m =
[[ 34   4  53 -25  -4  68  26 -46  14  -3  23   7]
 [ -3   4 -10  19   0 -11   2  32   7   2   8   5]
 [-14   8 -31  33   5 -40 -11  60   1   8  -1   7]
 [  2 -12  12  11 -17  22  28   5  25 -15  27  -8]
 [  8   1  13   5  -4  18  14   4  11  -3  15   4]
 [-12  -7 -16  28 -11 -14  13  40  18  -8  17  -6]
 [-10 -15  -7  25 -20  -1  24  29  27 -17  26 -12]
 [ 27  41  14 -12  36   3 -31   3 -29  37 -22  39]
 [  2 -13  12  11 -18  23  30   4  27 -16  29 -10]
 [ 29  51  10 -13  46  -6 -44   9 -39  47 -32  48]
 [-14  12 -32  33   9 -43 -16  61  -4  11  -5  11]]
Indices start at 0.
row 0 col 0 => 34
row 7 col 2 => 14
row 10 col 0 => -14
row 8 col 0 => 2
row 7 col 8 => -29
row 5 col 4 => -11
row 2 col 11 => 7
row 10 col 7 => 61
row 10 col 5 => -43
row 8 col 11 => -10
row 2 col 5 => -40
row 0 col 6 => 26
row 10 col 3 => 33
row 10 col 2 => -32
row 7 col 7 => 3
row 6 col 8 => 27
row 0 col 2 => 53
row 8 col 10 => 29
row 4 col 8 => 11
row 1 col 4 => 0
row 6 col 6 => 24
row 3 col 6 => 28
row 3 col 4 => -17
row 4 col 5 => 18
row 10 col 10 => -5
row 0 col 11 => 7
row 8 col 8 => 27
row 6 col 11 => -12
row 9 col 5 => -6
row 9 col 4 => 46
row 2 col 1 => 8
row 9 col 3 => -13
row 0 col 8 => 14
row 8 col 3 => 11
row 10 col 8 => -4

X = [-16 -16  -7 -25 -12   8  55  -8  27  -6  14   7   3]
X[-13] => -16
X[-7] => 55
X[-4] => -6
X[7] => -8

grid = ((-9.3, -10.8, -6.7, -13.4, 16.8), (0.1, 16.9, 7.0, -9.4, -4.5))
grid[0][0]	-9.3
grid[:, 4]	[16.8, -4.5]
grid[1][2]	7.0
grid[1][1]	16.9
grid[:, 1]	[-10.8, 16.9]
grid[1][0]	0.1
grid[:, 0]	[-9.3, 0.1]
grid[1][3]	-9.4
grid[0][2]	-6.7
grid[1][4]	-4.5

a = 8	5	7	7	6	4	5	6	2	3
a[0]	8
a[3]	7
a[7]	6

B = [113, -613, 883, -721, 564, 995]
B[0] = 113
B[-4] = 883
B[1] = -613

arr =
array([[ 14, -10,  11, -26],
       [-29,  20, -23,  51],
       [ -5,   4,  -4,  10],
       [-19,  13, -15,  35],
       [ 18, -13,  15, -33],
       [-34,  24, -27,  62],
       [-32,  22, -26,  57],
       [ -6,   4,  -4,  10],
       [-16,  11, -12,  28],
       [ 16, -11,  13, -28],
       [-25,  17, -20,  44],
       [ 12,  -8,   9, -21],
       [-26,  18, -21,  47],
       [-11,   7,  -8,  19],
       [ -6,   4,  -4,  10]])
arr[0,0]	14
arr[13,2]	-8
arr[8,1]	11
arr[13,3]	19
arr[1,2]	-23
arr[2,3]	10
arr[6,0]	-32
arr[11,0]	12
arr[4,3]	-33
arr[12,0]	-26
arr[9,1]	-11
arr[1,1]	20
arr[:, 2]	[11, -23, -4, -15, 15, -27, -26, -4, -12, 13, -20, 9, -21, -8, -4]
arr[2,2]	-4
arr[6,2]	-26
arr[8,0]	-16
arr[10]	[-25, 17, -20, 44]
arr[:, 3]	[-26, 51, 10, 35, -33, 62, 57, 10, 28, -28, 44, -21, 47, 19, 10]
arr[2]	[-5, 4, -4, 10]
arr[9,0]	16
arr[:, 1]	[-10, 20, 4, 13, -13, 24, 22, 4, 11, -11, 17, -8, 18, 7, 4]
arr[:, 0]	[14, -29, -5, -19, 18, -34, -32, -6, -16, 16, -25, 12, -26, -11, -6]
arr[7,2]	-4
arr[1,0]	-29
arr[10,1]	17
arr[5,1]	24
arr[3,0]	-19
arr[0,1]	-10
arr[7,0]	-6
arr[14,1]	4
arr[0,2]	11
arr[14,0]	-6
arr[7,1]	4
arr[4,0]	18

A =
[[-26  -4   9 -21   7  14  13]
 [ -9  -5   2  -5   6   6   7]
 [ -1  -5   1   1   3   2   3]
 [-23   3  11  -2  -2   3  -1]
 [  3  -5  -2   4   3   0   1]
 [  3   1  -2   2   0  -2  -1]
 [  2 -10  10   8  -5   2  -7]
 [ 19  18  -8 -23 -13   0  -3]
 [  0  20   4 -58 -16  17   6]
 [-10  17 -10 -59   6  18  26]
 [  7   9  -6   2  -3  -7  -4]]
A[-11,-7]: -26
A[-6,-4]: 2
A[:, 3]: [-21, -5, 1, -2, 4, 2, 8, -23, -58, -59, 2]
A[0,4]: 7
A[-8,4]: -2
A[1,1]: -5
A[-8,-1]: -1
A[3,0]: -23
A[-9,6]: 3
A[-5,6]: -7
A[-1,-1]: -4
A[4,5]: 0
A[7,5]: 0
A[-9]: [-1, -5, 1, 1, 3, 2, 3]
A[1,-5]: 2
A[8]: [0, 20, 4, -58, -16, 17, 6]
A[5,2]: -2
A[3,-4]: -2
A[:, -2]: [14, 6, 2, 3, 0, -2, 2, 0, 17, 18, -7]
A[3,-2]: 3
A[-5,1]: -10
A[:, 1]: [-4, -5, -5, 3, -5, 1, -10, 18, 20, 17, 9]
A[:, 2]: [9, 2, 1, 11, -2, -2, 10, -8, 4, -10, -6]
A[-6]: [3, 1, -2, 2, 0, -2, -1]
A[7,0]: 19
A[8,3]: -58
A[7]: [19, 18, -8, -23, -13, 0, -3]
A[-8]: [-23, 3, 11, -2, -2, 3, -1]
A[2,4]: 3
A[6,5]: 2
A[-11,-4]: -21
A[6,-4]: 8
A[-10,-4]: -5
A[:, 0]: [-26, -9, -1, -23, 3, 3, 2, 19, 0, -10, 7]
A[4,-5]: -2
A[4]: [3, -5, -2, 4, 3, 0, 1]

x = [ 10 -56  29 -17  12  19 -23  -1  34 -16  26 -15]
x[0]: 10
x[-11]: -56
x[-2]: 26
x[-3]: -16
x[-4]: 34
x[6]: -23
